First come named turns, each shown by rows before and after it. For each pair of rows after them, which turns, in which order, take the first row to the second? The first pair is done for you.
q108 (before -> after):
[ 2.07, -0.39,  0.09, -1.28, -0.63, -1.56,  3.49,  0.50] -> [ 1.75,  1.34, -1.51, -0.62, -0.55, -2.34,  3.01,  0.52]
[ 4.32, -5.78,  1.27, -2.73, -0.76, -2.04,  0.13, -2.47] -> [ 4.67, -2.29, -3.13, -0.20, -0.19, -4.72, -0.51, -3.30]
[ 1.38,  1.00, -0.37, -6.26,  0.96,  0.34,  2.90,  4.85] -> [ 2.61, -0.09, -0.94, -5.78,  1.09, -0.91,  3.56,  4.32]
[ 0.15, -0.37, -0.25, -0.24, -0.86,  1.37, -0.29,  0.78] -> [ 0.42, -1.08, -0.27, -0.12, -0.70,  1.12,  0.05,  0.54]
q547 (before -> after):
[ 0.81, -1.80, -0.72, -0.31, -0.62, -0.25, -0.84,  0.52] -> [-0.69, -1.30, -0.11,  0.83, -0.34,  0.66, -1.35, -0.06]
[ 0.12, -1.08, -1.95,  0.96,  1.87, -0.10,  1.50,  2.27] -> [-0.58, -1.86, -1.03,  1.51,  2.00,  0.55,  1.35,  1.74]
[ 0.54, -0.51, -1.38, -1.01,  0.77, -0.84,  1.77,  1.32] -> [-0.76, -2.18,  0.48,  0.08,  1.19,  0.77,  1.32,  0.68]
[-2.39,  3.90, -0.56,  2.33,  0.37, -0.42, -2.29, -1.44] -> [ 3.18,  1.33, -2.37, -1.26, -0.47, -3.70,  0.28, -0.20]
q657 (before -> after):
[-0.24,  0.76,  0.53, -0.21,  0.46,  3.25, -1.09, -0.47] -> [-0.56,  1.60,  0.64, -0.27,  0.53,  2.72, -1.34, -0.67]
[-0.73, -2.08, -1.03,  3.61,  1.87,  2.50,  0.95,  1.77] -> [-0.66, -2.69, -0.88,  3.54,  1.54,  2.94, -0.64,  0.68]
[-1.33,  5.09, -0.55, -2.16, -0.13, -0.50, -1.01,  1.21] -> [-1.13,  4.46, -1.05, -2.14,  0.16, -0.25,  1.12,  2.73]
[-1.59, -0.43, -0.50,  1.10, -0.28,  2.32, -3.20, -0.21] -> [-2.23,  0.98, -0.54,  1.31, -0.28,  1.33, -3.25, -0.63]
q270 (before -> after):
[-1.53, -1.02, -2.38,  1.86, -0.67,  3.08, -2.50, -0.08] -> [-4.15,  1.45,  0.05,  2.33,  0.01,  2.40, -0.10,  0.21]
[-1.12, -2.83,  3.95,  0.36,  0.20,  0.10,  1.69, -1.03] -> [ 0.09, -2.55,  4.07, -0.63, -0.11, -0.88,  1.17, -1.69]
[ 0.44, -1.05, -0.02, -3.59, -1.73,  0.79, -0.65,  1.08] -> [-0.44, -1.41, -0.42, -2.54, -1.26,  2.16, -0.42,  1.87]

Between the rows of a pair lie 2 to 3 turns.
[-0.56,  3.57,  0.64, -3.50, -1.08, -0.68,  0.08,  1.61] -> [ 1.01, -1.21,  2.15, -3.66, -1.68,  0.66, -2.55, -0.90] : q270 then q547 then q657
[ 0.69, -2.08, -2.11,  0.08,  0.97,  1.63, -0.28,  1.90] -> [-0.19, -0.05, -2.01,  0.56,  0.71,  1.37, -3.09, -0.12] : q657 then q547 then q657
[-0.66,  2.54,  0.91, -3.51,  0.04,  2.37, -1.42,  1.46] -> [-1.81,  1.92,  2.64, -2.56,  0.25,  2.84, -1.23,  0.60] : q108 then q547 then q657
[-0.62, -0.02,  2.58, -2.27, -0.43, -0.31, -0.54, -0.90] -> [-0.08, -2.16,  0.70, -1.18, -0.62,  1.85, -1.79, -0.29] : q270 then q270
[-3.37,  0.07,  1.77,  0.11,  0.57,  4.30,  1.55,  2.68] -> [-3.18, -0.71,  2.02, -0.01,  0.23,  4.92, -0.90,  1.18] : q657 then q657
[ 2.39, -5.13,  0.59,  2.28, -0.21,  1.86,  0.36, -0.99] -> [-0.78, -0.93,  4.34,  1.88,  0.53, -0.31,  3.98, -0.86] : q270 then q270
[-1.23,  3.76,  2.30, -0.33,  0.70, -2.82,  1.39, -1.07] -> [-0.36,  0.52,  4.33, -1.63,  0.39, -2.02,  2.37, -0.89] : q108 then q547 then q547
[ 1.24, -0.51,  0.19,  0.75,  0.97, -2.47,  4.58,  0.51] -> [-0.45,  3.14, -3.16,  2.13,  1.00, -1.10,  1.98,  1.21] : q657 then q108 then q108
[-1.45,  3.03, -0.86, -0.09, -0.98,  2.57, -2.72, -0.54] -> [-1.32,  2.26,  1.90, -2.36, -1.43,  2.47, -1.41, -0.38] : q657 then q270 then q108
[-2.96,  1.37,  2.59,  1.13,  0.84, -0.26,  2.24,  0.64] -> [-2.39,  1.87,  1.32,  2.00,  1.07, -1.67,  2.66,  0.43] : q108 then q108 then q547
[-1.34, -1.45,  3.48, -1.78, -0.11,  1.48,  1.16,  1.93] -> [ 1.02, -3.77,  2.88, -0.72, -0.29, -0.39, -1.06, -1.10] : q108 then q657 then q657
[ 1.67,  0.63,  2.84, -4.34, -1.15, -2.37, -0.57, -1.75] -> [ 2.71, -3.24,  1.25, -1.80, -0.83, -1.39, -2.56, -3.32] : q547 then q270 then q108
[ 0.78,  1.36, -1.67,  0.40,  0.12, -1.02, -2.53, -1.21] -> [ 0.98, -1.85,  1.04,  0.66,  0.22, -0.44, -1.95, -2.15] : q547 then q657 then q547
